-18	-44	-27	26	21	0
-32	29	1	-32	19	-36
-41	6	-27	-16	-3	-17
19	-25	-25	20	-5	-39
-8	-49	-12	-7	10	29
12	-39	8	-15	-2	-29
Counting starts at 0.
The entry in row 1 and column 0: -32
The entry just left of -7 -> -12
The entry just left of the smallest entry?
Answer: -8
The bottom-right entry?
Answer: -29
The entry at row 0, column 1?
Answer: -44
The entry just right of -3?
Answer: -17
The entry in the bottom-left corner: 12
The top-left entry?
Answer: -18
The entry in the top-right corner: 0
The entry at row 1, column 2?
Answer: 1
The entry at row 0, column 2 -> -27

x =
[[-16  43 -39  -4 -42  18  21  61 -26  -9 -43 -56  -9  57  41]
 [-50   4 -11 -57  42  31  37  21 -54  34 -25 -52  27  53  34]
 [-61  21 -39 -41  52  46 -25 -41  12  21 -33  23  42   2  52]
 [ 37 -37 -48 -43 -11  10  30  -3  39 -14 -19 -36  -2  21 -56]
 [ 44  30  32  52  23  11 -37  42 -57  30  38  36 -62 -11  31]
 [-34  -6  52  56  -6 -19  49  12 -52  47  37  48 -59  58  46]
 [-53   0   1  39 -18  -5  24 -32  60  14  49 -34  54  16 -10]
 [-29 -62  -7  36  11  42 -20  10 -20 -27  16  18  54  14  46]]
Which number is the second largest entry?
Answer: 60
The first entry on the main diagonal is -16
Which number is the entry in the bottom-right corner?
Answer: 46
Which number is the bottom entry of the column that holds the largest entry?
Answer: 10
Which number is the 2nd entry on the main diagonal?
Answer: 4
Which number is the entry just right of the largest entry?
Answer: -26
Which number is the entry in the bottom-left corner?
Answer: -29
Which number is the second entry in reading order?
Answer: 43
Which number is the smallest entry in the last row?
Answer: -62
The entry just left of -4 -> -39
Which number is the smallest entry in the last column?
Answer: -56
The top-right entry: 41
Which number is the entry just left of -10?
Answer: 16
Which number is the entry directly below -14?
Answer: 30
The entry directly above -61: -50
Which number is the largest entry in the last row?
Answer: 54
Which number is the entry directly below the largest entry?
Answer: 21
Which number is the 2nd entry from the end, reading row by row?
Answer: 14
Which number is the largest entry in the first row?
Answer: 61
The entry directly below 60 -> -20
Which number is the third largest entry?
Answer: 58
The entry directly below 57 -> 53
Which number is the largest entry in the last column?
Answer: 52
Which number is the entry just left of the largest entry?
Answer: 21
The entry just left of 58: -59
Which number is the largest entry in the first column?
Answer: 44
The entry just right of -48 is -43
Which number is the entry directly above 60?
Answer: -52
Which number is the entry just left of 41?
Answer: 57
Which number is the fifth entry, reading row by row?
Answer: -42

arr = [[35, -15, -14, -32, 2, -36, -19, 8, 15, -38, 33, -3, -17, -22, 7, 27], [8, -50, -5, 32, -7, -32, -2, -9, 0, 30, 17, -7, 21, -43, -2, -39]]
Give the entry just right of 32.
-7
The smallest entry: -50
The entry just left of 2 -> -32
The entry just left of -17 -> -3

M =
474  154  539  459  285
355  337  400  466  245
341  387  396  189  433
520  456  390  525  535
191   94  364  477  292
442  517  398  466  431
435  432  297  345  287
328  351  456  575  359
525  763  398  320  325
582  259  441  625  188
Rows and columns are numbered from 0.
The top-right entry is 285
Find the entry directly above 94.
Answer: 456
Find the entry directly below 345.
Answer: 575
The bottom entry of the column that holds the smallest entry is 259
Find the top entry of the column that holds the smallest entry.
Answer: 154
Find the entry in row 1 and column 1.
Answer: 337
The bottom-left entry: 582
The entry just right of 396 is 189
The entry in the top-left corner: 474
The entry directly below 245 is 433
Find the entry in the bottom-right corner.
Answer: 188
Find the entry in row 1 and column 2.
Answer: 400
Find the entry just left of the largest entry.
Answer: 525
The entry in row 0 and column 2 -> 539
The entry directly above 517 -> 94

[[ -9   0  21  -1  -1   2   3  -1   2]
 [-37   2  50   1   2  -9   0  -1  22]
 [ -1  -1   0   0  -1   3   1   1   0]
 [ 22  -2 -39  -1   2   3  -1   3  -9]
 [  2   0 -11   1   0   0  -1   1   2]
 [  2   0   0  -2   2   0   1   1  -1]
 [-63  -1  61 -10  22 -39   3   0  53]
 [ 63   0 -58  24 -38  54 -11   5 -60]
 [ 51  -2 -61   1  -8  22   1   1 -35]]
Indices start at 0.
Read off the entry in row 0 and column 0.
-9
Read off the entry at row 0, column 2.
21
Read off the maximum.
63
The entry directly below the largest entry: 51
Read off the top-right entry.
2
Read off the entry in row 0 and column 1.
0
The entry in row 1 and column 0: -37
The entry at the centre -> 0
The entry directly below 61 -> -58
Read off the entry directly above 53.
-1
The entry directly above the largest entry is -63
The entry directly above -58 -> 61
The entry at row 2, column 2 is 0
The entry in row 2 and column 0 -> -1
Read off the entry just left of the centre entry.
1
The entry at row 1, column 2 -> 50
The entry in the bottom-right corner: -35
The entry just left of -60: 5
Read off the entry just right of the smallest entry.
-1
Read off the entry just right of 51.
-2
The entry directly above the centre entry: 2
Read off the entry at row 1, column 1.
2
